In the rows, 128 means zero.
Named moves, each a turn or a mirror, and the order they were made in; the first pair answered
z_600 (before -> after):
[116 111 101 130 125 143 146 126 106 140 129 161 136 120 113 129 113 141
 147 120 120  88 120 119 101 150 105 129 143 111 135 118] -> [112 105 113 140 137 140 148 135  99 143 145 146 132 126 129 125 116 132
 141 121 120  77 128 114 108 147 109 140 141 106 129 118]
[100 110 153 153 145 137 128 157  97 135 156 108 124 143 158 118 133 111
 115 150 139  85 135  86 144 125 130 146 111 119 148 135] -> [115 133 107 117  96 154 123 115 132 122  86 167 143 114  96 134 126 151
 141 147 141 129 103 104 118 135 111 105 121 140 171 136]
[ 68 136  94 109 110 139 142 126 123 107  70 142 109 139 143 133 125 144
 143 127 177 159 129  79 145 149 111  96 142 119 176 134] -> [ 60 122 123 129 141 127 144 151 102 115 112 107  97 157 181 122 131 120
 127 128 176 132 149  69 161 143 123 122 136 107 163 132]
[ 85 131 127 130 121 174 146 115 127 150  98 143 153 157 107 123 126 147
 167 148 136 160 113 112 123 106 111 101 146 171 138 121] -> [ 77 116 157 153 152 163 149 142 106 160 141 105 141 175 144 111 132 123
 149 148 135 132 135 100 139  99 124 127 139 159 124 119]
z_147 (before -> after):
[ 99 142 121 140 165  82 156 129  96  94 110 131 138 146 160 110 125 133
 116 129 155  97 134 131 104 140  98  90 149 160 170 157] -> [100 145 120 149 166  80 161 139  91  92 116 129 138 146 168  99 125 126
 114 127 149  94 140 125 110 135 103  97 139 159 154 163]
[ 60 139 183 142 172 191 151 119 140 131 173  79 118 151 168 167 133 126
 131 162 128 156 134 122 153 107 115 140 141 156 134 118] -> [ 54 139 178 139 167 194 150 113 141 130 162  84 119 149 157 171 131 134
 135 165 136 160 127 118 146 111 113 132 147 159 152 117]
[ 89 110 149 130 137 126 132 154 104 147 135 112 125 135 154 111 109 119
 139 134 158  91 136  83 132 123 141 123 123 124 136 133] -> [103 106 158 124 146 120 129 153 108 147 149 102 121 140 169 118 116 113
 132 128 149  88 144 104 135 122 134 131 124 117 119 128]
[126  80 151  89 119 110  54  90 124 155 151 106 123 104  99 157 172 141
  96 133 131  90 164 152 135 155 135 145 224 123 174 100] -> [ 90  91 124 108  94 120  66  99 110 155 116 133 131  94  66 131 150 152
 111 147 146  96 147  90 131 154 157 127 214 140 205 120]
z_552 (before -> after):
[178 145  95 129 103 123 143 132 137 103 119 157 141 103 135 107 127 139
 122  96  95 135 135 161 137 113 121 128  88 119  44 151] -> [190 122 101 126 119 103 133 137 130 109 142 143 133 110 154 109 128 129
 111  89 100 112 136 176 128 126 113 146  96 106  52 147]
[127 113 134 117 147 130 119  88 106 139 131 110 115 129 131 109 152 147
 143 105 115 131 153 120 127 121 107 147 162 104 119 122] -> [118 132 128 121 135 146 128  86 112 133 112 124 121 123 115 107 150 155
 153 111 110 149 151 107 135 110 113 133 155 115 113 124]
[115 125 151 150 151 127 134 136 117 118 168  95 117 142 156 115 120 116
 125 139 129 114 144 102 154 106 138 134 113 130 121 125] -> [107 142 147 152 139 142 142 133 124 113 151 109 123 137 142 114 118 123
 133 146 125 132 141  90 163  97 144 121 106 141 117 127]
[117 149 108 140 148 139 121 127 143 142 170  98 100 142 183 138 121 123
 128 115  86 149 160 145 159  98 145 149 120 103  86 113] -> [111 163 106 142 138 150 127 124 148 139 157 107 104 136 171 136 121 129
 134 119  83 162 158 136 165  91 149 140 114 110  81 115]
z_971 (before -> after):
[110 144 138 114 134 120 156 179 109 143  98 101 108 174  92 109 124 116
 132 111 138 130 110  74 129 117 146  86 108 110 136 164] -> [146 124 127 106 140  90 145 183 102 142 116 100 104 170 108 101 124 106
 117  88 128 107 113 105 117 130 133 112 105  94 116 174]
[164 117 135 126 152 136 108 162 139 101 107 119 139 121 111 135 139 122
 129 112 135 140 132 169 145 131 133 123 129 116 109 124] -> [150 122 135 121 147 148 111 154 146 102  94 123 141 122  97 141 138 131
 136 120 144 150 125 161 143 132 133 108 137 123 128 118]
[ 93 130 151 153 156 191 144 164 145 176 141  78 101 174 147 102 138 127
 127 138 149 146 146 126 145  90 114 115 176 127 127 104] -> [145 102 131 137 161 148 126 167 137 175 161  79  97 167 165  95 135 117
 111 104 140 115 146 174 121 112  92 147 179 104 106 115]

Each pair is two moves apart.
[125 162  78 108  96  60 150 143 159 121 140 123 114 107 158 169 106 112
 128  99 105 147 133 155  94  92 126 150 134 123 120 117] -> [117 163  92 121 107  62 155 155 150 123 155 109 111 116 172 162 110 103
 123 103 103 140 144 143 107  84 135 157 127 120 109 117]	z_552, z_600
[128 137 153 154 149 132 140 167 115 114 160  94 122 149 175 114 130 106
 120 131 115 129 156 111 162 111 171 154 108 114  74 147] -> [150 110 156  88 152 130 106 105 158 120 140  99 122 147 151 185 144 136
 129 135 142 145 129 185 115 148 118 126 170 110 150 103]	z_147, z_971
[138 130 142 160 134 101 137 139 113 138 155 155 123 124 141  73  99 142
 115 148 148 106 129  74 116 135 156 143  95 134 145 150] -> [175 111 171 127 160  92 117 113 139 140 183 130 115 134 167 118 126 140
 104 137 142 105 138 149 110 145 122 152 122 115 137 118]	z_147, z_147
[105 107 196 114 127 122 120 125 113 156 158  96 123 159 189 130 147 134
  94 126 116 142 140  91 119 124  90 139 190 115 151  85] -> [138 130 177 130 114 116 132 145 110 142 160 112 128 147 199  98 147 123
  89 100  79 145 156 100 139 104 102 156 148 112  69 112]	z_552, z_971
[ 78 152 135 123 114 148 168 137 144 164 114 133 157 111 129 151 128 123
 133 133  95 115 155 136 116 119 143 171 155 127 128  91] -> [ 78 141 135 119 119 140 163 135 139 167 118 128 153 113 130 155 126 123
 129 132 103 107 152 139 106 127 138 174 165 122 145  88]	z_552, z_147
[125 156 104 120 127 137 146 126 145 135 113 138 127 139 103 146 139 115
 124 138 101 143 136 141 127 147 136  78 117 119 123 168] -> [142 131 104 108 141 115 130 123 140 141 132 126 121 142 117 152 139 110
 112 128 107 120 135 161 109 165 124  95 130 105 136 165]	z_552, z_600
[ 89 107 182 162 139 136 111 139 153 128 144  97 118 119 152 152 145 159
 115 140 169 118 133 131 144 110 110 152 163 148 143 105] -> [ 75 116 172 166 127 145 115 139 151 127 125 111 121 115 135 146 138 168
 122 148 174 127 125 109 142 110 118 140 160 158 158 110]	z_147, z_552
[106 136 127 158 124 128 125 137 123 124 133 121 134 136 132 124 108 122
 138 129 125 125 116  87 145  95 156 134 133 125 132 142] -> [123 142 124 157 122 127 125 137 128 118 135 125 135 131 138 123 112 120
 136 119 111 127 123 103 151  91 154 139 123 122 104 147]	z_600, z_147
[152 107 143 135 144 121 134 132 123 115 162 107 118 140 152 144 142 130
 117 119 113 121 147 151 131 122 113 142 128 111 117 113] -> [114 121 153 137 140 151 141 122 130 116 142 109 122 145 131 158 142 144
 131 146 130 144 141 121 137 113 121 111 139 129 154 100]	z_147, z_971
[157 171 140 118 141 152 136 126 139  90 128 141 183 122 130 106 130 138
 130  94 107 158 135 153 159  96 101 137 100 140  74 122] -> [183 136 129  96 147 122 114 113 137  96 139 138 179 122 134 119 129 138
 121  81 118 135 124 187 127 125  78 150 124 126 102 116]	z_971, z_552
[162 166 140 108  91 169 126  96 220 118  95 131 109 118 109 181 148 115
 155 135  81 176 148 215 158 126 106  83 107 157  78  97] -> [150 161 176 143 123 163 136 133 193 125 144  88  98 138 155 162 156  84
 137 138  71 150 178 194 190 108 127 113  87 146  41 101]	z_971, z_600
[175 151 136 107 131 128 138 131 129 124 135 117 146 108 152 115 146 112
 111 124  98 139 159 187 138 118 127 139 119 122  38 141] -> [184 146 128  96 127 122 132 121 135 124 128 124 146 104 145 121 144 116
 112 120 101 138 152 200 124 127 118 138 128 121  48 141]	z_600, z_552
[145 153 111 126 118 124 120 125 144 130 126 151 131 119 121 134 117 138
 143 123 127 126 119 144 106 155 120 129 118 139 125 125] -> [143 156 110 137 117 122 125 137 137 129 128 151 131 119 125 122 113 134
 142 121 121 123 125 133 114 149 128 134 107 139 111 134]	z_147, z_147
[179 177 151 131 139 144 145  90 164 126 125 133 137 122 131 157 162 133
 132 120 111 171 143 196 175 102 117 143 106 127  29 137] -> [162 167 114 105 110 147 133  59 176 127  75 171 146 106  77 170 144 166
 150 132 145 185 103 181 133 131 104 110 137 142 114 135]	z_971, z_147
[150 144  97 128 106 121 120 141 139 124 110 148 134 108 129 103 127 125
 131 115 106 144 127 139 139 123 127 138 107 131  87 143] -> [150 145  93 123 101 124 119 135 143 124 102 154 135 106 121 108 124 131
 134 118 110 148 121 142 133 125 122 132 113 134  99 142]	z_971, z_147
[121 127 173 106 169 123 139 126 120 150 147 107 137 139 159 135 154 118
 124 144 138 108 122 142 146 121 118 143 144 129 122 108] -> [147 142 154 108 155 117 142 132 121 139 141 126 142 128 157 119 154 116
 123 125 117 112 126 154 151 116 120 150 122 128  76 124]	z_552, z_971
[ 92  92 155 159 147 124 123 136  98 153 156  88 123 166 153 122 117 118
 124 140 162 105 127  95 126 142 137 137 153 134 186 122] -> [108  82 144 146 143 111 114 127 101 154 152  95 123 162 149 127 114 121
 122 131 166 101 118 112 110 156 125 139 162 129 195 122]	z_971, z_971
